Some points:
[-1. 5. 21. -18. 10. 5. -4. -29. 30. -9. 10. -7. -6. 4. 6. -31. 24. 5. 3. 38. -1. -35. 46.
 18. -7. -21. 3. -8. 34. -33. -54. 12.]
[-35. 32. 7. 20. -8. -33. 11. -72. 0. 29. 7. 11. -24. 4. 7. -10. 46. 2. 11. -23. 16. 38. 2.
 -3. -4. 23. -16. -12. 7. 4. 33. 38.]
[-15. 26. -41. -19. 29. -63. -16. 12. -46. 1. 61. -6. -13. 11. -24. -1. -37. 36. 13. -40. 9. -20. -6.
 -34. -4. -34. 16. -25. -48. -9. -13. 2.]
[-47. -38. -37. 1. 2. 0. -14. -25. 1. 3. -27. -21. 26. -15. 11. 2. 1. 6. -40. -7. -9. -8. 7.
 -47. -17. 22. 1. 16. 2. -2. 8. 14.]
[-25. 22. -32. 36. 34. 8. -18. 3. -26. -12. -57. 26. -12. 47. 42. -52. 12. -29. -9. -22. 1. -30. -12.
 -32. 40. -17. 0. 9. -6. 8. 17. -27.]
[18. 35. 30. -4. -58. -1. -3. -14. 12. -26. 14. -24. -2. -7. 60. -29. -20. 8. -15. -16. 35. -26. -30.
 11. 4. -12. -4. -18. 5. -32. -38. 12.]
[17. -16. 33. 3. -2. 36. -16. 34. 32. 10. 19. 35. 7. -11. -11. -4. 21. 1. -33. -3. -6. 23. -23.
 -6. 2. -22. -8. -10. 1. 19. 6. -17.]
[-17. -31. 54. -12. -7. -37. -29. -20. 46. 4. -23. 13. 13. 0. -13. 3. 6. 55. 6. 2. -26. -3. 14.
 7. 8. -14. 26. 31. -6. -1. -14. -21.]
[20. 25. -23. 50. -22. -2. 9. -30. -21. 1. -8. 10. -15. -13. -23. 42. -26. 9. -28. -4. 20. -22. -24.
 -28. -26. -58. -6. 75. 9. 25. -20. 19.]
[5. 15. 17. -21. 38. 3. -28. -16. -11. 27. 12. 4. -10. -38. -27. -3. -29. -15. -41. 51. -35. -5. -54.
 12. 17. -11. 10. 4. 5. 4. -18. -5.]
[-7. 4. 47. -40. -8. -14. 26. -14. 5. 8. 35. 25. 29. 14. -31. -10. 17. -3. 20. 13. 2. 0. -28.
 19. 3. 17. 41. -1. 16. 3. 25. -33.]
[-15. -15. -10. 3. 1. 3. 24. -2. -15. -3. -52. -5. 7. -11. -46. -16. -3. -26. -16. -31. 11. -9. -1.
 47. 32. 10. -38. -34. -23. -3. 7. 13.]
[20. -3. -7. -17. 33. -24. -33. -18. 16. -20. -30. 2. -21. -18. 2. -14. 9. 15. 22. -40. -64. -9. -15.
 25. -43. 33. -2. -4. 6. 13. -30. 14.]
[-25. -9. -35. -35. 31. -8. -27. -3. 41. -8. 6. -20. -11. 35. -29. -36. -13. -21. -5. 18. 12. 55. 53.
 7. -2. 22. 13. 21. -26. 39. 19. 20.]
[-15. -13. 4. -13. 9. 10. 7. -28. -39. -1. 10. -17. 17. 3. -22. -56. -34. -20. 19. -3. -11. -31. 43.
 -54. 9. 5. -10. -53. 5. 19. -34. -8.]
[-11. 20. -3. 11. -31. 9. -10. -23. 23. 4. 34. 35. -16. 1. 18. -18. -26. -24. -6. -41. -8. -13. 19.
 15. 28. -17. -2. -7. 24. -10. 34. 27.]
[28. -8. -9. 31. -3. -11. -5. -2. 7. 3. 15. -18. 17. 59. -9. -4. -9. 35. 0. 2. 40. -10. -46.
 -8. 6. -3. -2. 40. -4. 25. -32. -7.]
[17. -6. -8. 5. 34. -3. 19. -14. -13. -22. -21. 51. 40. -1. 3. 14. 17. -30. -5. -41. -27. -4. -12.
 0. -8. -33. 16. -7. 0. 2. 17. -4.]
[32. 13. 34. 18. -17. 34. 3. -6. 5. 16. 0. 8. 25. 52. -6. 20. -19. 33. 15. -16. -43. 30. -5.
 -15. 21. 14. -59. -13. 0. -17. -2. -12.]
[13. 7. -29. 21. -9. 1. -28. -20. -7. -25. -6. 51. 4. -42. -3. -2. -18. -16. 21. 2. 24. 13. 27.
 20. -8. 15. 43. 58. -8. -37. 16. -18.]
[45. 34. 15. -34. 12. 7. 11. -8. -10. -60. 2. -18. 25. 15. 3. -22. 12. -28. -42. 24. 26. 22. -8.
 0. -37. 32. 0. 26. 19. 76. -30. 29.]
[-15. -22. 36. -24. 16. 16. 3. -23. 13. 12. 18. -2. -2. 2. -24. -14. -18. -14. -48. -29. 31. -6. -9.
 -5. -7. -8. 4. 9. 38. -9. 42. -32.]
[-6. -21. 31. 18. -7. 2. -21. -6. -20. -15. 22. -27. 16. -27. 10. -17. -25. 10. 8. 17. 8. 12. -5.
 49. -25. 17. -4. 8. -9. -19. 52. -22.]
[-41. 16. 35. 17. -19. -40. 9. 13. 32. -9. 6. -33. -31. 24. 0. 20. 8. -32. -3. -23. -15. 67. 10.
 -13. 71. -23. 2. 34. 32. -20. -22. 8.]
[-42. 12. -3. -4. -42. 15. 14. 18. -30. 2. 71. 20. 4. 36. 12. -18. -28. -8. 24. 20. 5. -16. -14.
 6. -24. -26. 0. -6. -6. 28. 28. 1.]
[1. -27. 2. 34. 14. 45. 15. -1. 1. 8. 27. 6. -4. 10. 18. -4. 12. -20. 16. 6. -35. -5. 9.
 13. -29. -17. 11. -26. 32. 2. 5. 19.]
[12. 27. 4. 45. 17. -1. 14. 32. -2. 31. -7. 33. -9. 23. 6. -7. -29. 15. -34. -12. -18. 11. 23.
 -16. -24. 32. 15. 24. -3. 3. 12. 2.]
[-11. 0. -25. 6. -22. -11. 25. -22. 0. 54. -27. 44. -15. -17. -9. -19. 15. 33. 12. -1. -3. 5. 2.
 39. 4. 24. -24. -16. 7. 36. -19. -27.]
[18. -26. -34. 46. -36. -30. -28. 4. -1. -10. -15. -55. 46. 8. 17. -11. 4. -16. 5. 22. 2. 2. -8.
 19. -6. 14. -14. 6. -5. -44. 39. 4.]
[-1. -10. 9. 13. -7. 39. -26. 13. -4. -16. 38. -6. -34. -10. -19. 27. 11. -5. -50. 10. -42. -2. 19.
 -16. -24. 16. -40. -18. -56. -41. 5. -7.]
[38. 13. -8. 17. 44. -26. 21. -21. 30. -22. -20. -64. -21. -27. -11. 47. 5. 27. 32. 15. -19. -47. -47.
 5. 40. -22. -1. -3. 49. 26. 45. 4.]
[9. -23. 30. -48. -6. -15. -17. 7. -10. -33. -3. 6. -6. -40. 32. 13. -17. 6. 4. -48. -16. -2. 6.
 -24. -14. 25. -17. 19. 0. -27. 18. 2.]
[-25. -10. -11. 22. 22. 3. -24. 40. -10. 13. -13. 11. 2. -7. 30. -4. -1. 38. -5. 32. -16. 21. 30.
 -8. 17. -7. -10. 7. 18. -6. -33. 16.]
[-10. 0. 61. 1. 19. 28. 8. -41. -26. -7. 4. -17. -22. 15. 3. 0. -6. 24. 16. 12. 11. -10. 3.
 -17. -8. -10. -7. 13. -29. -16. -2. -33.]
[-3. -10. 11. 56. 8. 25. 8. 2. 62. -70. 28. 15. 2. -18. -25. -24. -14. 48. 25. -10. -6. -21. -7.
 -14. 20. 22. 25. -22. -27. 15. -17. -38.]
[17. 12. -52. -17. -31. 27. 29. -16. -14. 20. -9. -5. -10. -35. 24. -21. 7. 31. 2. 12. 6. 60. -56.
 -1. -17. 10. 13. -10. 22. -24. 9. -25.]
[-24. 14. 46. 20. -21. -7. 20. 47. 18. 15. -35. 16. -39. -38. -43. -2. -26. -15. 61. 3. 7. -1. -17.
 17. -51. 13. -21. 15. -42. 10. -1. 44.]
[-38. 50. 4. -29. 26. 35. 0. 2. 19. 33. -20. -28. 13. 1. 21. 35. -5. -20. 69. 21. 50. -3. -8.
 -48. 20. 5. 29. 11. -36. 26. 12. 18.]
[-25. -14. -1. -22. 23. 22. 11. 19. -3. 16. -14. 39. -12. -25. 13. -4. 2. 33. -25. 14. 44. -13. -6.
 -23. 8. 30. 22. -38. 44. -38. 5. 9.]
[28. 12. 1. -16. -20. 7. -24. 18. 3. 38. 29. 0. -6. -38. 17. -21. 54. -4. 6. 30. 26. -54. 9.
 6. 55. -2. 5. 7. -37. 7. 1. 38.]
[-23. -40. -16. 0. -7. -33. 85. 21. 13. -23. 2. -4. -23. 14. -8. 18. 16. -58. 12. 0. -1. 6. -24.
 4. 7. 26. -4. -5. -13. -17. -24. -46.]
[-1. 2. 22. -30. -3. 7. 1. 1. -42. 43. 18. -27. -17. 22. -17. 5. 22. 30. -14. -6. -31. -12. 0.
 12. -20. 6. -11. 1. -19. -17. 2. -16.]
[-34. -22. -25. -21. -24. 44. 58. 30. 3. 8. -14. -25. -9. -11. 9. -16. -26. 22. -38. 10. -12. 3. 50.
 37. 5. -58. 7. 23. 4. 12. -9. 0.]
[10. 21. 9. -1. 12. 9. 8. 15. 54. -36. -30. -15. -51. 16. 32. -34. 36. 20. 7. -13. 39. -27. 14.
 -23. -47. -2. -33. -5. -16. -12. 16. -7.]
[15. 4. 12. 47. -6. -18. 9. 0. -9. 21. 1. 11. 26. 16. -17. 10. 64. -7. -4. 11. 11. -4. 8.
 12. -50. 18. 7. -1. 6. 8. -9. -13.]
[25. -19. -23. 12. -35. -2. -9. 16. 23. 55. 30. -44. -25. -21. -19. 2. -26. -27. -11. -47. -13. -19. 46.
 8. 2. 41. 40. -12. 17. 27. -17. 6.]
[-33. 5. -34. -1. 31. 23. -7. 8. -18. -23. -1. -6. -46. -14. 3. -2. -28. 4. -2. 18. 29. 30. -22.
 41. 53. 26. -39. 6. -1. 13. -12. -24.]
[4. 46. -17. -33. -6. 20. -26. 55. -7. 37. -35. -27. 13. 37. -8. -19. 18. 7. 16. 7. -25. -51. 20.
 4. 22. 13. -5. 63. 10. 1. 27. -51.]
[16. -42. 0. 16. -3. -61. 13. 31. 2. 6. -21. 0. 20. -1. 6. -2. -2. 39. 0. 44. 38. 13. 20.
 -44. -3. -40. -6. -20. 1. 27. 61. -8.]
[-22. -32. 1. 25. 34. -21. 36. -12. 3. 1. 20. -4. 58. -31. -19. 13. 19. -2. -27. -1. 24. -6. 10.
 19. -5. -5. -11. 29. -24. -29. -46. 19.]
[-24. 23. -15. -23. -42. 13. 17. -29. 46. -20. -17. -8. 11. -6. 16. 75. -17. 16. -29. 30. -30. 5. -8.
 -25. -18. 19. 24. -34. -26. -3. -6. 9.]
[63. -12. -24. -16. -6. -6. 11. -3. -4. -16. 12. 35. -11. 8. -5. -9. 14. -10. 2. 19. 0. 31. 11.
 42. 33. -29. -23. -7. -23. -4. -17. 0.]
[38. -8. 20. 1. 34. -14. -7. 36. 19. 57. 5. 25. 36. 7. 24. 27. -21. -35. -19. -6. 33. 8. -12.
 -5. 14. 24. -17. -21. -12. -38. -23. 13.]
[18. -10. 12. 14. 18. 0. 31. -4. -42. -27. -19. -1. -22. 67. -3. 42. -23. 6. 20. 48. 5. -39. 14.
 6. 3. 28. 14. -11. 44. -20. 24. 61.]
[13. -69. -18. -26. -19. 4. -13. -25. 10. -3. 13. 34. -31. 25. 56. 56. -7. -1. 16. 3. 17. -29. 2.
 9. 14. 22. -19. 27. 14. 49. -12. -7.]
[-14. 61. -43. -36. 28. 10. -17. 2. 44. -3. -20. 5. 26. 14. -6. 62. -19. -29. -6. -6. 26. -11. 37.
 48. -36. -41. -14. -24. -18. -24. 3. -56.]
[13. 28. -14. -17. -32. -34. 73. 1. -35. -20. 6. 17. 22. -35. 8. 0. 13. -26. -3. 3. -33. -36. 22.
 -42. 27. 20. -14. 31. -8. -3. -9. -28.]
[-7. 7. 2. -5. 8. -13. -14. 58. -19. -30. 8. 23. 34. 5. 33. -7. -27. 13. 24. 10. -22. 15. -12.
 25. 8. 34. 25. 11. 17. -17. -23. 27.]
[19. -14. -9. -9. 10. 27. -20. 18. -4. 5. 48. 1. 2. -21. -1. 20. -5. -10. 11. -45. 15. -1. 19.
 4. 3. 6. -36. -3. 18. 37. 50. 12.]
These points spread out most along one direction. Take the direction at right angles to it along which they spread out most. Go by this last direction. Where along it does each point below lie, from 0 to 99? 50 is the average, and the first point above lies past it. One standard deviation of the points above along it is 16.
[-11. 6. -32. 13. -8. 20. -2. -40. 16. 16. -2. 12. 20. 23. -18. -26. -4. -26. -3. 24. -27. 2. -26.
 -18. -5. 8. -2. 48. 9. -53. 2. 34.] 53
[-11. -15. 9. 5. -21. 36. -11. -4. -28. -28. -27. -4. 8. 1. 14. 21. 65. -20. -2. -5. -23. 11. -5.
 -4. 34. -14. 29. -9. -58. 39. 10. 28.] 50
[37. 24. -25. 20. 13. -13. 6. -5. 52. 25. 19. 6. 16. -6. 21. -1. -15. -2. -9. 15. -19. 37. 9.
 -24. 1. 28. 3. -45. -8. 14. -4. -24.] 51
[37. -5. 16. 10. -10. 18. -1. -15. -23. 1. -45. -9. -17. 27. -26. 15. 0. 25. -24. -52. 47. 2. -5.
 22. 35. 9. 65. -27. -20. -13. -6. 31.] 58
[17. -5. 29. -7. -11. -14. -26. 16. -31. 4. -40. -4. -43. 6. 12. -11. -35. -37. -11. 37. -16. 8. 3.
 -13. -2. -30. 77. -24. -19. 18. 18. -39.] 40
[5. 44. 35. 27. 68. -26. 41. 1. -19. 0. 23. -24. -2. -26. 47. 4. 27. 22. -23. 2. -22. 8. 7.
 23. 5. -18. 1. 5. 9. 19. 38. 29.] 64
[-2. -31. 38. -30. 1. -20. -11. -31. -16. 35. -31. 7. 17. -5. 49. -6. -34. -13. 32. -11. -7. 8. 0.
 2. -19. -39. -43. -9. -11. 16. -20. 4.] 51
[-1. 34. -3. -9. -38. -25. -10. 11. -47. -35. -3. -5. 1. -1. -12. 44. 46. 33. 0. -27. 18. 43. 33.
 18. -3. 1. 13. -22. 35. 3. -20. -12.] 57
[-12. -1. 19. -11. -18. -17. -28. 52. -1. -17. -5. 3. -32. -13. -40. -9. 21. -27. -22. -11. 15. -3. -38.
 -49. -30. -10. -27. -4. 55. -10. -20. -4.] 56
[-3. -28. -21. 0. 24. 0. -5. 14. 6. 15. 33. -26. -30. 20. 33. -7. 27. -29. 40. -22. -18. -10. -31.
 17. -45. -44. 46. -11. 3. -24. -24. 0.] 50
[29. -26. -27. -47. -8. 2. 41. 4. 0. -1. -13. -33. 24. 7. -23. -41. -21. 12. -5. -19. -4. 35. -24.
 -8. 3. -16. -7. 18. -37. -22. 8. 24.] 46
[23. -13. -9. 16. 32. 53. -15. -19. -46. 8. -3. -30. -4. -35. -13. 14. 18. -13. 57. 1. 28. 50. 36.
 -34. 1. -7. 0. 31. 25. -10. -33. -37.] 44
[-11. -27. -42. -43. -6. -8. -25. 0. 10. -11. 28. 41. -15. 23. -40. 15. 46. 31. 10. 6. -7. 6. -19.
 -7. 9. -6. -3. -9. 1. -11. 19. 42.] 50
[-29. 1. 8. 23. -16. -47. -63. -29. -28. 3. 16. -17. -18. -3. -9. -1. -7. -31. -29. 38. 5. -17. -12.
 13. -2. 16. -23. -34. -9. 15. -9. -23.] 48
[-54. 3. -12. 15. -17. 26. -19. 34. 0. -7. -6. -14. 92. -9. -3. 5. 0. 6. -7. -32. -7. -9. -28.
 23. -12. 4. -10. -17. 23. 34. -20. 4.] 45
[25. 17. 9. -1. -23. 4. -14. -4. 28. -18. -27. 18. 18. -28. -53. -10. -17. -7. 39. 23. -17. 0. 20.
 -16. -1. -36. -18. -41. 29. -8. 5. 27.] 58
